Here are some numbered points:
(-0.27, -0.96, -1.04, -0.66, 0.81, -0.33, -0.61, 1.63, 1.45, 1.53, 1.01,
 -2.38) 0
(-0.74, 1.80, 1.38, -0.14, 0.40, 0.96, -0.25, -1.13, -0.43, -1.31, -1.44,
 -1.12) 1
(0.54, 0.14, -0.18, 0.43, -0.13, 0.55, 0.80, 0.08, 0.14, 0.31, 0.00,
 -0.99) 2
(-0.84, -1.14, 0.33, -0.89, 0.53, 1.20, -0.79, 0.59, 0.70, -2.02, -0.96,
 -0.43) 3
(-0.88, 1.64, 1.21, -0.31, 0.42, 1.11, -0.24, -1.19, -0.27, -1.34, -1.55,
 -1.34) 4
(-0.42, 0.55, 1.20, -1.97, 0.60, 0.58, -0.27, -1.46, -1.66, 1.77, -1.55,
 -0.22) 5
(0.68, -0.62, -2.00, 0.52, 0.41, -0.06, -0.20, 1.08, -0.69, 0.34, -0.40,
 0.78) 6
(-0.50, 0.93, -2.06, 1.45, -1.85, 0.21, 0.67, -0.51, -1.42, 0.43, -0.02,
 0.34) 7
(0.43, -1.36, 0.10, 0.05, 0.47, 0.75, 0.71, 0.91, 0.95, 0.65, 0.04,
 0.55) 8
(0.53, 0.73, 1.98, -0.86, -1.40, -1.58, 0.09, -0.14, -0.22, -0.09, 0.45,
 0.48) 9
(0.10, -2.22, 1.12, 0.17, 0.68, 0.67, 1.12, -0.42, 0.56, -0.42, -0.54,
 -0.01) 10
(0.21, 0.32, -1.48, 1.60, 0.00, 0.32, 0.02, 0.15, -0.21, -1.08, 0.41,
 -0.38) 11
(-0.61, -0.69, 0.01, -0.26, 1.63, -0.94, -1.26, 2.99, 1.47, -1.19, 0.35,
 -1.02) 12
(0.09, -0.05, 1.50, -0.35, -0.96, 0.59, 0.45, -0.73, 0.35, -0.88, 0.04,
 0.29) 13
(-0.34, 1.03, 0.45, -0.21, 2.02, -0.38, -0.89, 0.76, 0.42, -1.75, -0.44,
 -2.34) 14
(0.18, -0.49, -0.61, 1.76, -0.47, 1.16, 0.17, 0.68, 1.68, -2.48, 0.57,
 0.08) 15
(-0.69, -0.82, 0.93, 0.21, -0.08, -0.75, -1.25, 0.86, 1.80, -0.51, 0.93,
 1.00) 16
(0.75, -0.41, -2.42, 0.96, -0.38, -0.46, 0.39, 0.63, -0.01, 2.61, -0.04,
 -0.54) 17
(-0.14, -0.96, -0.40, 0.79, -0.32, 0.47, -0.48, -1.60, -0.64, 0.03, 0.82,
 1.47) 18
(0.72, -0.90, -0.44, 0.48, -0.49, 0.43, 1.26, -0.57, 0.66, 0.17, 1.30,
 0.86) 19
(1.31, -0.42, -0.57, 1.72, -0.16, -0.23, 1.13, -0.40, -0.97, 0.93, 0.18,
 -1.06) 20
(-0.31, 0.14, 1.22, -1.96, 0.54, 0.10, -0.17, -1.01, -1.51, 1.53, -1.27,
 0.11) 21
(-0.40, 0.43, -0.96, 1.24, 0.06, 0.11, 0.06, 0.13, -0.11, -1.47, 0.43,
 -0.08) 22
(0.18, -1.12, -0.12, 0.38, -0.19, 0.17, 1.33, -0.56, 1.04, -0.23, 1.27,
 0.63) 23
(-0.23, 0.86, -0.09, 1.44, 1.57, -1.12, -1.44, 0.18, 0.06, -1.72, 0.77,
 -1.36) 24
(-0.32, 0.52, 1.17, -2.02, 0.36, 0.57, -0.37, -1.15, -1.71, 1.57, -1.39,
 -0.41) 25
(-1.14, 1.93, 1.30, -0.32, 0.56, 1.17, -0.13, -1.27, -0.18, -1.20, -1.27,
 -1.18) 26
(-0.30, -0.88, -1.04, -0.57, 0.03, 0.93, 0.43, -0.35, -0.11, 1.94, -0.07,
 -0.77) 27
(-0.51, -0.33, 1.69, -0.22, 0.86, -0.92, -0.50, 1.15, 0.36, -1.53, -0.24,
 -0.31) 28
(0.42, 1.18, -0.48, -0.10, -0.84, 0.77, -0.91, 0.79, 1.07, 1.79, 0.28,
 -0.01) 29
(0.12, -1.38, 1.55, -0.20, 1.33, 1.45, 1.15, 0.70, 1.94, -1.77, -1.00,
 1.46) 30
(-0.05, 0.42, 2.45, -2.69, -0.18, 0.35, 1.40, -0.43, -0.57, 1.00, -0.61,
 0.97) 31
(-0.61, -1.38, 1.63, -0.75, 0.75, 0.45, 0.48, 0.30, 2.09, -1.55, -0.59,
 0.69) 32
(0.18, 0.22, -0.96, 0.12, -2.25, 0.55, 0.78, -2.24, 0.41, 0.67, 0.65,
 1.67) 33
(0.68, 0.11, 1.57, 0.01, 0.86, -0.88, -0.44, 0.02, 0.37, -1.54, -0.75,
 -0.27) 34
(0.78, -0.41, -0.57, -0.57, -0.76, -1.24, -0.29, 1.34, 0.63, 0.31, 0.56,
 1.63) 35
(0.04, -0.04, -0.15, 1.17, 0.55, -0.46, 0.38, -1.48, -0.52, -1.10, 1.15,
 -0.10) 36
(1.69, 0.30, 0.14, 0.34, 0.21, -0.79, -0.50, 0.68, -0.18, 0.28, -0.52,
 1.16) 37
(-0.31, -1.09, -0.37, 0.78, -0.40, 0.25, -0.16, -1.47, -0.28, -0.11, 0.44,
 1.51) 38
(0.11, -1.83, -0.55, -0.36, -0.21, 0.15, 0.73, 0.13, 0.81, -0.29, 0.18,
 -0.28) 39
(0.39, 1.43, 0.27, 1.39, 1.10, -0.64, -0.26, 0.22, -0.73, -1.70, 0.62,
 -0.74) 40
Which five points above are nearest to each new point? Their numbers follow each, smallest number first.
(0.87, 0.27, 1.69, -0.44, -1.63, -1.57, 0.24, 0.20, -0.43, -0.46, 0.71,
 0.38) ~ 9 13 34 35 37
(0.22, 0.75, -2.24, 0.75, 0.24, -0.14, 0.00, 0.61, -0.28, 2.33, 1.03,
 -1.36) ~ 2 17 20 27 29
(-0.19, 0.69, 1.03, -1.25, 1.72, -0.29, 0.18, 0.89, -0.50, 2.16, -0.41,
 -3.67) ~ 0 2 14 25 27
(-0.86, -1.20, 0.99, -0.11, 0.63, -1.36, -0.85, 0.15, 0.08, -1.59, 0.02,
 -0.05) ~ 3 16 28 32 34
(0.30, 0.18, -2.66, 2.83, -2.37, -0.44, -0.31, -1.44, -0.76, -0.14, 1.54,
 0.86) ~ 7 11 18 33 38
(-0.14, -0.94, -0.87, -0.61, 0.71, -0.56, -0.58, 1.84, 1.41, 1.26, 0.94,
 -1.89) ~ 0 8 12 27 39
(-0.15, -0.23, -0.73, 0.30, -1.41, -0.92, -0.29, 0.40, 0.34, 0.42, 2.11,
 1.23) ~ 16 19 23 35 38
(-1.12, -1.35, -0.32, -0.90, 0.42, 1.33, -0.87, 0.31, 0.65, -1.38, -0.73,
 -0.26) ~ 3 8 10 32 39
(1.86, 0.86, 0.10, 0.53, 0.12, -0.96, -0.11, 0.56, -0.28, 0.69, -0.35,
 0.88) ~ 2 6 20 35 37
(-1.41, -1.22, 0.49, -1.27, 0.45, 1.25, -0.44, 0.22, 0.60, -1.43, -1.10,
 -0.14) ~ 3 10 28 32 39
(-0.13, 1.08, -0.06, 1.14, 1.40, -0.86, -1.62, 0.40, -0.20, -0.84, 0.76,
 -1.41) ~ 11 14 22 24 40
(0.09, -0.57, -1.34, -0.49, 0.17, -0.39, -0.48, 1.22, 1.51, 1.04, 1.04,
 -1.94) ~ 0 2 27 29 39
(-0.39, 0.57, 1.80, -1.29, 0.45, 0.31, 1.24, -1.17, 0.94, 1.52, -0.87,
 0.70) ~ 5 13 21 25 31
(-0.56, 0.51, 0.16, 0.47, 1.57, -0.23, 0.10, 0.57, -0.58, -0.96, -1.13,
 -1.64) ~ 14 24 28 34 40
(-0.31, 0.37, 1.73, -2.27, 0.20, -0.14, 1.32, -0.32, -0.61, 1.06, -0.72,
 0.40) ~ 5 9 21 25 31
(-0.63, 1.49, 0.61, -0.45, 2.00, 0.64, 0.36, 0.98, 0.76, -1.71, -0.06,
 -2.22) ~ 4 14 26 28 40
(-0.47, -1.23, -1.11, -0.64, 0.08, 0.70, 0.62, 0.00, 0.10, 2.30, 0.12,
 -0.65) ~ 2 8 17 27 39
(-0.11, 1.14, 0.08, 0.92, 1.62, -1.43, -1.68, 0.15, -0.39, -0.78, 0.12,
 -1.69) ~ 14 24 28 34 40
(0.87, 0.53, 1.57, -0.45, -1.52, -1.70, 0.05, 0.10, -0.29, -0.19, 0.62,
 0.39) ~ 9 13 34 35 37
(-0.74, -0.83, -1.03, -0.53, -0.13, 0.58, 0.78, -0.29, 0.02, 1.84, -0.01,
 -0.82) ~ 2 8 17 27 39
(0.01, 0.91, -0.29, 1.12, -0.25, -0.35, 0.51, -1.34, -0.84, -0.67, 0.49,
 -0.63) ~ 2 11 22 36 40
(0.14, 0.43, -0.50, 0.14, -1.30, -0.67, -0.32, 0.35, -0.03, 0.73, 2.17,
 1.19) ~ 18 19 23 29 35
(0.27, -0.15, -0.49, 0.44, -1.71, -1.17, -0.21, 0.36, 0.06, 0.48, 1.93,
 1.52) ~ 18 19 23 35 38
